[[121 133 140]
 [146 115 136]
 [130 103 129]
 [140 130 143]
 [111 122 148]]
=>
[[146 115 136]
 [130 103 129]]

[[141 143 139 112]
 [141 148 142 111]
 [143 154 145 113]
 [140 155 149 110]]
=>
[[141 148 142]
 [143 154 145]]

[[126 140 146 142]
 [148 130 123 111]
 [144 134 119 109]
 [146 118 130 119]
 [130 127 121 104]]
=>
[[148 130 123]
 [144 134 119]]

[[127 126 132]
 [138 140 118]
 [141 152 112]
 [126 127 134]]
=>
[[138 140 118]
 [141 152 112]]

[[123 112 155]
 [133 143 106]
 [123 113 151]
 [123 113 152]]
=>
[[133 143 106]
 [123 113 151]]

[[125 131 149 147 105]
 [133 134 146 147 103]
 [118 129 151 145 108]
 [141 134 141 145 103]
 [110 124 151 143 112]]
=>
[[133 134 146]
 [118 129 151]]

[[104 147 109 109]
 [104 147 109 108]
 [154 108 149 149]
 [151 110 147 147]]
=>
[[104 147 109]
 [154 108 149]]

[[147 125 140]
 [113 125 127]
 [121 124 102]
 [150 115 130]]
=>
[[113 125 127]
 [121 124 102]]

[[134 135 140 125 132]
 [108 132 144 132 127]
 [140 121 118 125 127]
 [151 126 111 124 130]]
=>
[[108 132 144]
 [140 121 118]]
---
[[107 145]
 [108 146]
 [150 109]
 [154 108]
 [105 147]
 [111 145]]
=>
[[107]
 [108]
 [150]
 [154]
 [105]
 [111]]

[[113 149 119 115 138 113 131 133 142 122 115 140 113]
 [147 112 141 145 123 147 129 127 119 138 145 120 147]
 [112 149 119 115 138 112 131 133 142 121 115 140 112]
 [115 147 121 117 137 115 131 133 141 122 117 138 114]]
=>
[[113 119 138 131 142 115 113]
 [147 141 123 129 119 145 147]
 [112 119 138 131 142 115 112]
 [115 121 137 131 141 117 114]]

[[142 126 147 123 114 151]
 [115 124 102 127 140 112]
 [136 134 144 140 126 103]]
=>
[[142 147 114]
 [115 102 140]
 [136 144 126]]

[[137 124 134 119 140]
 [150 131 132 125 117]
 [153 132 132 124 118]
 [151 133 133 115 140]
 [126 118 135 124 138]
 [125 116 135 123 140]]
=>
[[137 134 140]
 [150 132 117]
 [153 132 118]
 [151 133 140]
 [126 135 138]
 [125 135 140]]

[[102 128 142 131 127 130 142]
 [111 128 147 125 130 126 139]
 [145 127 109 128 127 128 106]]
=>
[[102 142 127 142]
 [111 147 130 139]
 [145 109 127 106]]

[[156 111 101 115 101]
 [106 148 158 145 158]]
=>
[[156 101 101]
 [106 158 158]]

[[151 113 145 143]
 [149 114 144 145]
 [107 143 112 113]
 [146 113 142 144]
 [115 141 114 114]]
=>
[[151 145]
 [149 144]
 [107 112]
 [146 142]
 [115 114]]
---
[[107 149 128]
 [128 125 128]
 [132 128 128]]
=>
[[128 125 128]
 [132 128 128]]

[[116 144 115 140 131]
 [119 133 112 113 133]
 [136 135 141 110 133]
 [128 127 117 130 120]
 [121 123 112 149 126]]
=>
[[119 133 112]
 [136 135 141]]

[[109 152 140 105]
 [141 111 121 145]
 [143 111 119 140]
 [141 109 119 143]
 [146 111 118 141]]
=>
[[141 111 121]
 [143 111 119]]

[[135 128 132 128]
 [130 134 135 134]
 [119 150 105 149]]
=>
[[130 134 135]
 [119 150 105]]

[[111 106 113 132 124]
 [153 140 145 129 132]
 [141 115 116 124 105]]
=>
[[153 140 145]
 [141 115 116]]

[[131 137 131]
 [130 126 111]
 [134 138 121]
 [135 116 126]
 [139 124 106]]
=>
[[130 126 111]
 [134 138 121]]

[[107 105 124]
 [104 100 137]
 [122 120 136]
 [113 110 136]
 [114 115 138]]
=>
[[104 100 137]
 [122 120 136]]
---
[[121 114 131 117 136]
 [115 115 138 144 142]
 [121 121 129 134 127]
 [122 117 125 118 141]
 [140 127 112 137 110]
 [106 122 122 151 125]
 [134 106 120 116 133]
 [150 152 121 109 108]]
=>
[[121 115 121 122 140 106 134 150]
 [114 115 121 117 127 122 106 152]
 [131 138 129 125 112 122 120 121]
 [117 144 134 118 137 151 116 109]
 [136 142 127 141 110 125 133 108]]

[[129 143 135 130]
 [129 143 135 130]
 [128 140 132 132]
 [128 133 130 142]
 [129 142 135 130]
 [129 142 136 130]
 [129 143 136 130]
 [129 143 135 130]
 [129 143 135 130]
 [129 143 136 130]
 [129 131 130 152]]
=>
[[129 129 128 128 129 129 129 129 129 129 129]
 [143 143 140 133 142 142 143 143 143 143 131]
 [135 135 132 130 135 136 136 135 135 136 130]
 [130 130 132 142 130 130 130 130 130 130 152]]

[[117 124 143 129 128 145]
 [139 128 111 123 109 102]]
=>
[[117 139]
 [124 128]
 [143 111]
 [129 123]
 [128 109]
 [145 102]]

[[131 112 119 128 128 132 111 142 104]
 [144 135 112 125 125 147 131 115 130]]
=>
[[131 144]
 [112 135]
 [119 112]
 [128 125]
 [128 125]
 [132 147]
 [111 131]
 [142 115]
 [104 130]]

[[128 126 127 124 130]
 [132 144 157 138 117]
 [128 131 134 130 136]
 [128 132 132 138 124]
 [131 129 132 127 117]
 [132 135 127 131 140]
 [119 144 157 135 142]
 [119 118 113 124 142]
 [130 118 113 127 123]]
=>
[[128 132 128 128 131 132 119 119 130]
 [126 144 131 132 129 135 144 118 118]
 [127 157 134 132 132 127 157 113 113]
 [124 138 130 138 127 131 135 124 127]
 [130 117 136 124 117 140 142 142 123]]

[[104 130]
 [107 131]
 [112 137]
 [106 131]
 [106 129]
 [108 132]
 [107 130]
 [110 134]
 [108 133]
 [108 131]
 [110 135]
 [108 131]]
=>
[[104 107 112 106 106 108 107 110 108 108 110 108]
 [130 131 137 131 129 132 130 134 133 131 135 131]]

[[123 146 137 150]
 [139 113 115 123]
 [129 115 120 116]
 [140 113 115 132]
 [126 124 112 112]
 [125 117 119 111]
 [141 107 119 129]
 [153 140 116 126]]
=>
[[123 139 129 140 126 125 141 153]
 [146 113 115 113 124 117 107 140]
 [137 115 120 115 112 119 119 116]
 [150 123 116 132 112 111 129 126]]

[[119 131 138 134 132 129 123 140 133 100 105 131 137]
 [136 141 144 139 137 136 101 136 119 101 115 141 126]
 [131 142 144 141 135 135 102 135 120 101 110 140 129]
 [153 113 138 118 150 126 119 127 133 120 109 129 128]
 [106 118 118 135 120 118 126 139 131 145 140 130 116]
 [147 140 113 110 114 134 140 136 117 119 126 119 124]
 [112 119 116 142 122 118 132 130 125 149 141 124 123]]
=>
[[119 136 131 153 106 147 112]
 [131 141 142 113 118 140 119]
 [138 144 144 138 118 113 116]
 [134 139 141 118 135 110 142]
 [132 137 135 150 120 114 122]
 [129 136 135 126 118 134 118]
 [123 101 102 119 126 140 132]
 [140 136 135 127 139 136 130]
 [133 119 120 133 131 117 125]
 [100 101 101 120 145 119 149]
 [105 115 110 109 140 126 141]
 [131 141 140 129 130 119 124]
 [137 126 129 128 116 124 123]]
---
[[122 139 145]
 [129 142 140]
 [110 133 137]
 [111 130 157]
 [103 130 137]]
=>
[[142 140]
 [133 137]]

[[117 127 151 132]
 [ 99 154 125 122]
 [120 124 150 141]]
=>
[[154 125]
 [124 150]]

[[146 123 119 116 137]
 [150 152 126 152 143]
 [127 136 107 120 135]
 [105 148 120 130 149]
 [118 154 132 128 151]]
=>
[[152 126]
 [136 107]]

[[105 123 125]
 [111 108 131]
 [140 135 121]
 [116 110 137]
 [131 120 137]]
=>
[[108 131]
 [135 121]]

[[118 151 116]
 [127 122 115]
 [122 127 148]]
=>
[[122 115]
 [127 148]]

[[141 110 150 114 112]
 [147 102 154 126 124]
 [151  98 154 138 138]
 [143 107 152 118 116]]
=>
[[102 154]
 [ 98 154]]

[[136 125 136 114]
 [120 142 126 123]
 [144 120 113 130]
 [153 121 134 116]]
=>
[[142 126]
 [120 113]]

[[122 119 131 119]
 [153 117 136 115]
 [147 112 140 108]
 [130 123 142 113]]
=>
[[117 136]
 [112 140]]

[[130 107 111]
 [120 128 111]
 [155 131 117]
 [154 133 114]]
=>
[[128 111]
 [131 117]]
